0: array([147, 136, 153, 160, 113, 159, 148, 110, 161, 133,  73,  99,  73, 131, 154, 194, 101, 172, 173, 202, 133, 135,
       124, 107])
1: array([138, 131, 110, 121, 148, 126, 116, 131, 128, 120, 124, 119, 122, 144, 137, 142, 138, 134, 127, 102, 119, 126,
       121, 129])
2: array([136, 128, 128, 122, 113, 127, 117, 137, 122, 114, 139, 118, 124, 137, 134, 128, 141, 134, 143, 107, 121, 129,
       129, 115])
3: array([159, 126, 152, 140, 157, 107, 146, 141,  98, 129, 173, 134,  99, 129, 147, 112, 119, 117,  85, 121, 106, 121,
       162,  78])
4: array([112, 126, 136, 118, 161, 120, 119, 132, 153, 114, 142, 134, 135, 110, 135, 127, 127, 126,  99, 115, 133, 140,
       134, 143])
5: array([133, 135, 162, 154, 113, 166, 168, 109, 162, 120,  82, 106,  72, 141, 151, 198, 106, 168, 178, 187, 127, 142,
       132,  99])
6: array([ 90, 108,  97,  17, 127, 209, 185, 145, 156,  83, 103, 255, 170, 175, 143,   1,  98,  23, 159, 157,  66, 104,
        94, 111])
7: array([129, 143, 155, 156, 119, 161, 160, 105, 175, 129,  67,  94,  75, 131, 145, 201, 114, 173, 177, 202, 121, 139,
       119, 107])
8: array([127, 122, 130, 126, 119, 120, 117, 128, 116, 123, 128, 113, 131, 121, 120, 133, 138, 136, 140,  93, 132, 140,
       121, 109])
9: array([104, 130, 118, 114, 153, 118, 137, 125, 137, 118, 149, 122, 135, 121, 145, 133, 119, 118,  97, 114, 135, 137,
       118, 146])
10: array([127, 135, 116, 125, 142, 126, 113, 128, 143, 119, 131, 126, 128, 128, 126, 133, 129, 121, 142, 116, 127, 142,
       132, 134])
11: array([125, 128, 117, 115, 127, 131, 110, 122, 130, 112, 145, 123, 124, 117, 132, 138, 132, 128, 127, 110, 117, 142,
       113, 137])
12: array([101, 127, 131, 120, 148, 119, 136, 128, 151, 114, 151, 119, 134, 116, 137, 129, 114, 122, 103, 111, 136, 125,
       139, 145])
13: array([255,  69, 128,  57,  49, 229, 255, 200, 100, 153,  35, 255, 244, 103,   0,  80,  65, 132, 204, 223, 138,  31,
       160, 213])
14: array([202, 178, 137, 121, 158,  42, 171, 153, 146, 119,  88, 108, 100,  86, 163, 129, 146, 139, 101,  88, 123, 122,
       111,  99])
15: array([223, 183,  74,  83, 124, 123, 159,  97,  72, 207,  99, 168,  82, 121, 212,   0, 254,  20, 176, 145, 229,  59,
        57, 125])
16: array([132, 140, 166, 163, 120, 152, 166, 114, 170, 130,  69,  98,  91, 153, 142, 199, 113, 162, 178, 186, 127, 129,
       135, 105])
17: array([112, 116, 118, 112, 149, 119, 130, 141, 145, 112, 139, 123, 141, 125, 147, 136, 112, 117, 104, 129, 146, 137,
       121, 134])
18: array([131, 135, 112, 108, 151, 130, 113, 133, 134, 130, 133, 121, 125, 142, 128, 135, 140, 131, 118, 107, 120, 133,
       129, 135])
19: array([115, 122, 132, 107, 149, 116, 132, 143, 141, 120, 128, 131, 128, 117, 139, 132, 120, 127, 103, 103, 131, 140,
       117, 139])
20: array([135, 130, 120, 126, 138, 128, 114, 134, 139, 127, 134, 128, 130, 126, 131, 132, 118, 124, 120, 106, 128, 138,
       124, 148])
21: array([127, 127, 120, 116, 136, 129, 119, 138, 130, 122, 144, 129, 134, 129, 133, 144, 124, 122, 128, 104, 118, 136,
       133, 134])
22: array([126, 133, 118, 118, 144, 126, 109, 135, 143, 122, 136, 118, 127, 132, 137, 131, 143, 127, 121, 111, 124, 138,
       135, 141])
23: array([138, 140, 158, 152, 117, 163, 144, 110, 178, 136,  70,  93,  76, 129, 142, 195, 106, 162, 158, 193, 121, 132,
       129,  98])
24: array([149, 170, 105, 106, 145, 126, 141, 111, 122, 135, 133, 120, 107, 110, 160, 116, 171, 125, 149,  78, 129, 110,
       120,  91])
25: array([107, 121, 125, 105, 156, 119, 140, 133, 146, 108, 144, 131, 132, 119, 150, 140, 125, 124, 106, 109, 133, 140,
       123, 145])
26: array([102, 116, 133, 102, 164, 118, 116, 132, 150, 110, 146, 127, 131, 124, 139, 133, 132, 116,  98, 113, 136, 135,
       123, 131])
27: array([104, 123, 128, 107, 155, 122, 130, 131, 151, 121, 140, 127, 129, 122, 135, 123, 121, 122, 107, 114, 142, 137,
       123, 152])
28: array([109, 134, 128, 123, 157, 128, 135, 138, 144, 111, 150, 132, 134, 110, 139, 138, 128, 120, 107, 108, 135, 131,
       121, 135])
29: array([  0,  28,  92, 224,  41,  65,   0, 144,  60, 255,  19, 126, 255, 142,  77,  64,  99,   0, 119, 154,  98,  21,
       249,  79])
30: array([134, 140, 160, 154, 115, 155, 144, 104, 175, 121,  74,  97,  73, 123, 148, 201, 113, 174, 128, 195, 121, 132,
       125, 108])
31: array([136, 128, 122, 115, 139, 126, 116, 136, 125, 126, 128, 123, 132, 135, 140, 142, 132, 121, 136, 108, 120, 134,
       123, 137])
32: array([128, 132, 116, 116, 151, 125, 120, 128, 131, 126, 129, 115, 118, 146, 136, 132, 140, 133, 125, 109, 131, 132,
       125, 135])
33: array([175, 121, 129, 157,  79, 103, 186, 105, 149, 138, 128,  83, 119,  91,  99, 118, 137, 129, 142, 188, 195, 128,
       121, 105])

array([219,  82,  34,  91,   0, 180, 215, 241, 132, 120, 108, 255, 255, 146,   0,  88, 101,  74, 205, 129, 139,  72,
       171, 241]) 13 6 21
array([112, 120, 125, 103, 150, 119, 132, 138, 151, 114, 154, 131, 142, 127, 141, 136, 115, 124, 106, 102, 139, 138,
       131, 145]) 25 27 12
array([129, 131, 128, 124, 137, 121, 116, 137, 137, 135, 135, 123, 126, 133, 123, 144, 128, 121, 120, 111, 120, 138,
       139, 132]) 21 20 22
array([192, 169,  93, 159,  30,  64, 168,  13,   0, 129, 182, 102, 139,  12, 128,   0, 176, 114,  96, 191, 251,  80,
       100, 190]) 33 15 24
array([110, 120, 128, 123, 124, 128, 118, 123, 123, 127, 140, 134, 144, 136, 131, 120, 141, 141, 142, 103, 135, 154,
       131, 110]) 8 2 10
array([ 84,  49,  98, 194,  43, 109,  71, 140,  12, 198, 193, 211, 137, 176,  49,   0,  63,   1,   0, 235, 220,  66,
       152, 163]) 29 3 17
array([146, 133, 123, 118, 134, 129, 122, 120, 133, 119, 145, 132, 124, 129, 137, 133, 136, 121, 131, 109, 122, 141,
       108, 136]) 11 31 20
array([121, 122, 127, 122, 128, 131, 112, 141, 124, 124, 142, 116, 141, 136, 128, 125, 137, 134, 136, 110, 134, 135,
       129, 113]) 2 8 21
array([ 54,  61, 155, 221, 127,  75,  44, 120,  13, 222, 250, 180, 142, 157,  12,   0,  35,  35,   0, 246, 247,  66,
       120, 127]) 3 17 12
array([128, 137, 112, 114, 134, 126, 120, 130, 135, 125, 132, 116, 125, 129, 135, 129, 133, 123, 127, 101, 121, 129,
       136, 152]) 22 20 18
array([ 92, 107, 156,  97, 186, 105, 119, 117, 106,  98, 161, 181, 131, 112, 128, 113,  97, 101,  85, 104, 119,  97,
       158, 101]) 26 4 12
array([135, 135, 117, 124, 127, 124, 123, 115, 132, 131, 130, 124, 121, 132, 139, 138, 122, 128, 119, 108, 115, 137,
       132, 140]) 20 31 21
array([113, 122, 125, 130, 129, 118, 110, 118, 124, 127, 134, 120, 145, 144, 116, 125, 136, 142, 134, 112, 130, 145,
       130, 124]) 8 10 2
array([105,  81, 130,  95, 145, 184, 133, 130, 128,  21, 116, 182, 140, 152, 130,  97, 182,  46, 145, 147, 111, 128,
       155, 135]) 26 10 25
array([131, 133, 108, 111, 143, 128, 116, 124, 136, 116, 137, 122, 123, 128, 139, 132, 140, 134, 128, 117, 127, 127,
       127, 153]) 22 32 18
array([127, 127, 114, 117, 141, 120, 121, 130, 133, 124, 135, 124, 131, 128, 133, 132, 130, 120, 130, 129, 120, 142,
       129, 133]) 10 31 21
array([129, 121, 128, 121, 131, 121, 116, 120, 115, 128, 135, 125, 132, 134, 131, 133, 139, 138, 129, 111, 119, 157,
       131, 114]) 8 2 31
array([148, 137, 162, 143, 159, 108, 140, 156, 112, 144, 165, 138,  88, 121, 146, 122, 137, 126,  94, 135, 104, 115,
       152,  78]) 3 2 28
array([164, 184,  66, 107, 141, 106, 152,  89, 137, 133,  99, 133, 108,  96, 190,  82, 243,  75, 174,  64, 150, 114,
       120,   7]) 24 14 8
array([192, 163, 103, 148,  21, 128, 152,  35,   0, 255, 128, 100, 145,  15,  58,   0, 183,  98,  97, 181, 240,  86,
       100, 184]) 33 15 8
array([144,  88,  27, 116,   0, 153, 203, 241, 117, 113, 165, 255, 255, 164,   0,  79,  93,  49, 140, 237, 163,  89,
       160, 254]) 13 6 17
array([ 27, 100, 103, 178,  71,  54,  11, 151,  77, 254,  48, 190, 198, 173, 127,  84,  75, 128, 127, 186, 207,  95,
       117, 187]) 29 20 17
array([240, 166,  91, 255,   0,  68, 232,   0,   0, 255, 189, 132,  54,  27,   0,   0,  44, 144,  23, 255, 254,   0,
        39, 255]) 33 15 3
array([124, 126, 131, 118, 128, 125, 110, 118, 121, 118, 135, 119, 124, 130, 123, 129, 151, 136, 135,  99, 123, 145,
       130, 114]) 8 2 11
array([129, 110, 131, 133, 130, 132, 118, 132, 112, 114, 136, 134, 143, 147, 123, 128, 137, 132, 140, 112, 118, 139,
       131, 121]) 2 21 31
array([ 11, 255, 212, 190, 151, 112,  34, 255, 186,  81, 142, 255, 198, 189, 109, 170, 127,  52,  92,  61,  90,  47,
        97, 174]) 28 4 26
array([136, 141, 114, 126, 133, 127, 121, 129, 133, 118, 135, 118, 133, 132, 124, 130, 129, 122, 130, 112, 132, 145,
       124, 128]) 10 20 31
array([255, 192, 246, 173, 130, 129, 142, 120,  15, 225, 248,   0,  36,  55,  22,  64, 217, 199,  25, 248, 235,  67,
        51,  28]) 33 3 14
array([126, 126, 117, 124, 124, 124, 115, 123, 129, 130, 122, 122, 147, 130, 122, 138, 136, 140, 136, 104, 121, 156,
       130, 112]) 8 10 31
array([129, 160, 255, 143, 136, 118, 157, 113,  28, 204, 220,  42,  35,  69,  58,  41, 196, 170,  59, 242, 195, 126,
        44,  53]) 33 3 8
array([144, 152, 100, 112, 128, 123, 140, 117, 117, 137, 124, 133, 112, 127, 152, 122, 147, 123, 153, 103, 110, 113,
       113, 109]) 24 1 2
array([130, 130, 130, 122, 132, 127, 114, 136, 122, 116, 139, 117, 141, 136, 127, 129, 135, 144, 144, 101, 121, 138,
       127, 122]) 2 8 31
array([123, 123, 123, 132, 132, 126, 115, 130, 116, 127, 135, 130, 147, 125, 133, 132, 144, 136, 140, 108, 131, 147,
       128, 123]) 8 31 21
array([127, 127, 129, 130, 125, 118, 115, 127, 126, 122, 136, 124, 136, 136, 127, 130, 147, 149, 137, 110, 133, 134,
       138, 125]) 2 8 10
array([125, 120, 129, 124, 116, 121, 112, 124, 120, 120, 127, 121, 131, 132, 120, 122, 146, 141, 144,  99, 131, 148,
       131, 121]) 8 2 10
array([126, 131, 114, 110, 133, 126, 126, 137, 124, 124, 137, 128, 124, 130, 131, 124, 132, 124, 128, 106, 125, 135,
       131, 137]) 21 31 18
array([110,  98, 164, 222,  38,  87, 204,  81, 176, 170, 255,  87, 121, 110, 128,  93,  14,  59,   0, 255, 171,   0,
       129, 208]) 33 12 9
array([131, 117, 127, 121, 130, 126, 120, 130, 121, 128, 133, 124, 141, 134, 127, 142, 133, 133, 139, 100, 119, 136,
       126, 110]) 8 2 31
array([112, 144, 131, 108, 143, 118, 124, 138, 142, 118, 128, 130, 132, 124, 140, 140, 114, 126,  98, 113, 126, 129,
       132, 151]) 19 27 9
array([127, 134, 120, 120, 145, 133, 115, 130, 138, 122, 136, 127, 127, 131, 140, 136, 136, 126, 119, 100, 124, 146,
       125, 139]) 22 20 18
array([124, 126, 125, 124, 143, 120, 121, 131, 136, 114, 138, 122, 117, 126, 149, 133, 141, 133, 128, 129, 118, 139,
       129, 136]) 22 32 10
array([130, 108, 117, 114, 130, 129, 123, 127, 116, 119, 142, 133, 135, 144, 127, 125, 143, 139, 136, 107, 120, 138,
       133, 118]) 2 21 31
array([106, 125, 119, 122, 153, 121, 131, 137, 133, 114, 148, 138, 128, 122, 142, 125, 128, 123, 117, 114, 145, 128,
       120, 142]) 28 27 9
array([155, 170, 108, 101, 146,  99, 148, 115, 157, 120, 140, 130,  93, 110, 163, 127, 167, 134, 140,  58, 118,  96,
        96,  71]) 24 1 14
array([129, 133, 134, 127, 131, 127, 105, 122, 115, 120, 131, 122, 133, 127, 121, 123, 132, 138, 140, 102, 139, 141,
       123, 126]) 8 2 10
array([102, 104, 146,  93, 192,  94, 113, 101,  66,  98, 159, 174, 134, 118,  84,  92, 104,  90,  66,  99, 119,  76,
       194,  76]) 3 26 4
array([132, 119, 124, 110, 131, 130, 146, 105, 103, 121, 136, 107, 133, 141,  98, 114, 123, 154, 119,  93, 111, 109,
       136, 112]) 8 2 1
array([123, 121, 133, 128, 139, 121, 115, 121, 117, 131, 130, 120, 139, 131, 127, 124, 134, 140, 138, 104, 124, 140,
       133, 122]) 8 31 2
array([163, 161, 128,  54, 172, 114, 138,  81,  92, 170, 219, 126, 158,  90, 119,  84,  62, 215, 168, 157,  74,  78,
       113, 175]) 11 21 20
array([153, 138, 154, 153, 164,  99, 140, 139, 105, 148, 175, 142, 102, 122, 163, 109, 127, 115,  89, 125,  97, 117,
       165,  79]) 3 21 28
array([134, 132, 127, 126, 134, 117, 113, 130, 117, 110, 142, 129, 127, 140, 131, 127, 139, 135, 135, 107, 108, 145,
       128, 112]) 2 31 21
array([ 69, 101, 135, 186,  57, 139,  97, 244, 172,  35, 123, 255, 181, 135,  39, 179,  94,  66, 158,  97,  61,  41,
       136, 157]) 21 10 20
array([ 94, 103, 104, 210, 116, 136, 149, 130,  27,  87, 178, 125, 134, 149, 159,  86, 191, 155,  86,  45, 146, 175,
       176, 104]) 8 2 3
array([103, 121, 126, 120, 148, 114, 120, 142, 145, 114, 140, 122, 120, 126, 141, 134, 120, 119, 102, 111, 141, 141,
       128, 148]) 27 19 9
array([ 28,   0, 183, 160,  79, 200, 156, 120, 141, 179,  93,  96, 206,   0, 104,   0,  23,  54, 158, 109,   0, 102,
       100,  48]) 8 12 19
